Rotation paths and how fast each direction turns (degrees each step):
Each turn is a multiple of 5 degrees from 10 to 175, or 0.
Each row of a path follows its step; steps can be skipped.
path 1
step 0: [ 0.81 -0.47  1.54  2.89  2.59  0.72  2.98  1.66 -0.92  1.01 -0.46 -0.15
  1.14 -1.94  0.24  1.01 -0.20 -1.08  2.76 -0.40  0.77 -0.64 -0.98 -0.82
  0.58 -1.69  0.83  1.76  0.74  1.74 -0.30]
step 1: [-0.20  1.20 -0.15 -0.10  1.19  0.98 -1.40  1.27 -1.21  0.26  0.36  1.49
 -0.26 -1.41 -0.31  1.11 -0.93 -1.65 -2.38 -1.60  1.44  1.27 -1.08  2.36
 -0.55  1.06  1.94 -1.77  0.40  3.45  1.52]
step 2: [-2.18 -0.06  1.69 -1.04  1.32  1.48  0.00 -3.13 -0.34 -0.48  1.01  1.96
 -0.61  1.26 -0.77 -0.33 -2.53  0.47 -0.10 -2.82  1.59  1.07 -0.15 -1.05
  0.04 -0.50  0.35 -0.08 -3.14 -1.15 -0.32]
step 3: [-0.39 -4.89  0.34  0.18 -0.36 -0.89  1.90 -1.37 -0.05 -0.20 -0.18  2.98
 -0.09  1.25 -0.99 -1.27  1.09  0.10 -1.10  1.70  0.02 -0.46 -2.23  1.09
 -0.63 -0.98  0.05  1.68  0.19  0.75 -0.43]
step 5: [-0.56  0.46 -0.55  0.25 -1.90 -1.03 -0.13  2.35 -0.52  1.83 -0.80  0.99
  2.85  0.58  0.28  0.10 -0.50 -0.98  1.75 -1.20  1.11 -0.69  0.32 -0.29
  2.88 -3.12 -0.80 -1.43 -2.34 -1.16 -1.17]
step 6: [-2.11  0.86 -1.27  2.23  2.20 -1.63  2.96  0.10  0.25  2.36 -1.54  1.22
  1.30 -0.41 -0.51  1.45 -0.07  1.66 -1.75  0.91  1.22 -1.31  0.93  0.77
  0.82  0.58  0.31 -1.54  1.93  0.26  0.90]
step 7: [ 0.29 -1.13 -0.08 -0.74  1.58 -0.11  1.51  0.60 -1.71 -0.62 -0.75 -0.88
 -1.51 -1.72  1.03 -1.07  0.88  1.38 -0.25 -3.74 -0.41 -1.01 -0.37 -1.86
  0.01  1.89  1.57 -2.47 -1.72  1.15  1.68]
step 8: [-1.42 -1.53 -2.20 -0.88  2.46 -1.55 -1.68  0.80  0.95 -2.73  0.34  2.44
 -0.45 -0.11  0.77 -0.82 -2.40 -0.02  0.89  0.14 -0.85  0.64 -0.30 -0.05
  1.21  0.25 -1.57  0.44 -2.20  2.20 -1.16]
step 10: [ 2.32  0.05  1.93  0.85 -0.18 -0.41  0.59  1.13 -0.12  1.06 -0.28  0.20
  0.21  2.91  1.95 -0.16  0.33  0.27  1.08 -1.72 -1.46  0.72 -3.96 -2.09
  1.60 -0.92 -1.08  0.58  1.60 -0.04  1.08]
step 11: [ 0.93  0.13 -1.70  0.14  0.21 -1.66  0.08  2.38 -2.46  0.17  0.49 -0.99
 -0.03  1.27 -1.82  0.47 -1.74  0.67 -0.21  0.11  1.30  3.16  0.09  2.00
  0.83 -1.80 -0.87 -2.26  2.09  0.91 -1.08]
step 12: [-0.88  0.39  0.09 -0.91 -0.04  2.19  2.77 -2.73  0.03 -0.01 -0.25 -0.92
 -0.41  1.35  1.61  1.74 -0.11  0.29 -0.83 -2.03  1.12 -0.61  2.80  0.75
  2.48 -0.52 -0.09 -2.20  0.56  0.88 -1.75]
step 13: [ 0.60 -2.84 -0.50 -2.05  0.26 -0.56  1.56  0.01  1.03  1.37  1.70  0.39
  0.77  0.07  1.40  0.21  1.25  2.28 -0.43  1.19  1.57  1.16 -0.73 -1.11
  2.51  2.89  1.06  1.07 -1.61  1.46  0.59]
[ 0.70 -0.24 -0.28  0.28  0.59  0.26 -0.09 -0.03 -0.23 -0.48  0.06 -0.18
 -0.50  0.57  0.67  0.51  0.64 -0.26  0.22 -0.80  0.27 -0.90  0.10  0.04
  0.57 -1.01  0.47  0.74 -0.78 -0.80  0.22]
145
[ 0.51  0.16 -0.53 -0.05  0.27  1.14  0.28 -0.26 -0.12  0.74 -0.09  0.26
  0.05 -0.07 -0.19 -0.02  0.47  0.42  0.74  0.63 -0.25  0.22 -0.55 -0.16
 -0.14 -0.45 -1.26 -0.27 -1.18  0.52  0.33]
140
[-0.17  0.69 -0.23  0.82  0.63 -0.65  0.01  0.65  0.48 -0.38 -0.28 -0.29
  0.23 -1.14  0.11 -0.11 -0.03  0.19  0.55 -0.15 -0.29 -1.12  0.23 -0.07
 -0.13  1.05 -0.05  0.13 -0.84  0.40  0.24]
45
[ 0.88 -0.24  0.51  0.53 -0.30  0.46  0.24 -0.81  0.76 -0.13 -0.52  0.52
 -0.05 -0.65  0.30  0.09  0.80  0.46 -0.34  0.16  0.16 -0.65  0.22 -0.14
  0.11 -0.29  0.40 -0.17  1.07  1.02  0.41]
120
[-0.16 -0.61  0.56 -0.05  0.47 -0.51  0.88  0.34  0.35  0.23  1.03  0.51
 -0.20 -0.05 -0.25  0.05 -0.46 -0.01 -0.08 -0.93  0.45 -0.41 -0.70  0.54
  0.96 -0.21 -0.65 -0.76 -0.03  0.55  0.09]
0
[-0.29 -0.80  0.57  0.09  0.63  0.09  1.07  0.14 -0.57  0.84 -0.03 -0.46
 -0.16  0.35  0.14  0.28  0.74 -0.26  0.08  0.67 -0.44 -0.41 -0.75 -0.46
 -0.10  1.05  0.35  0.52  0.47 -0.30  0.22]
110
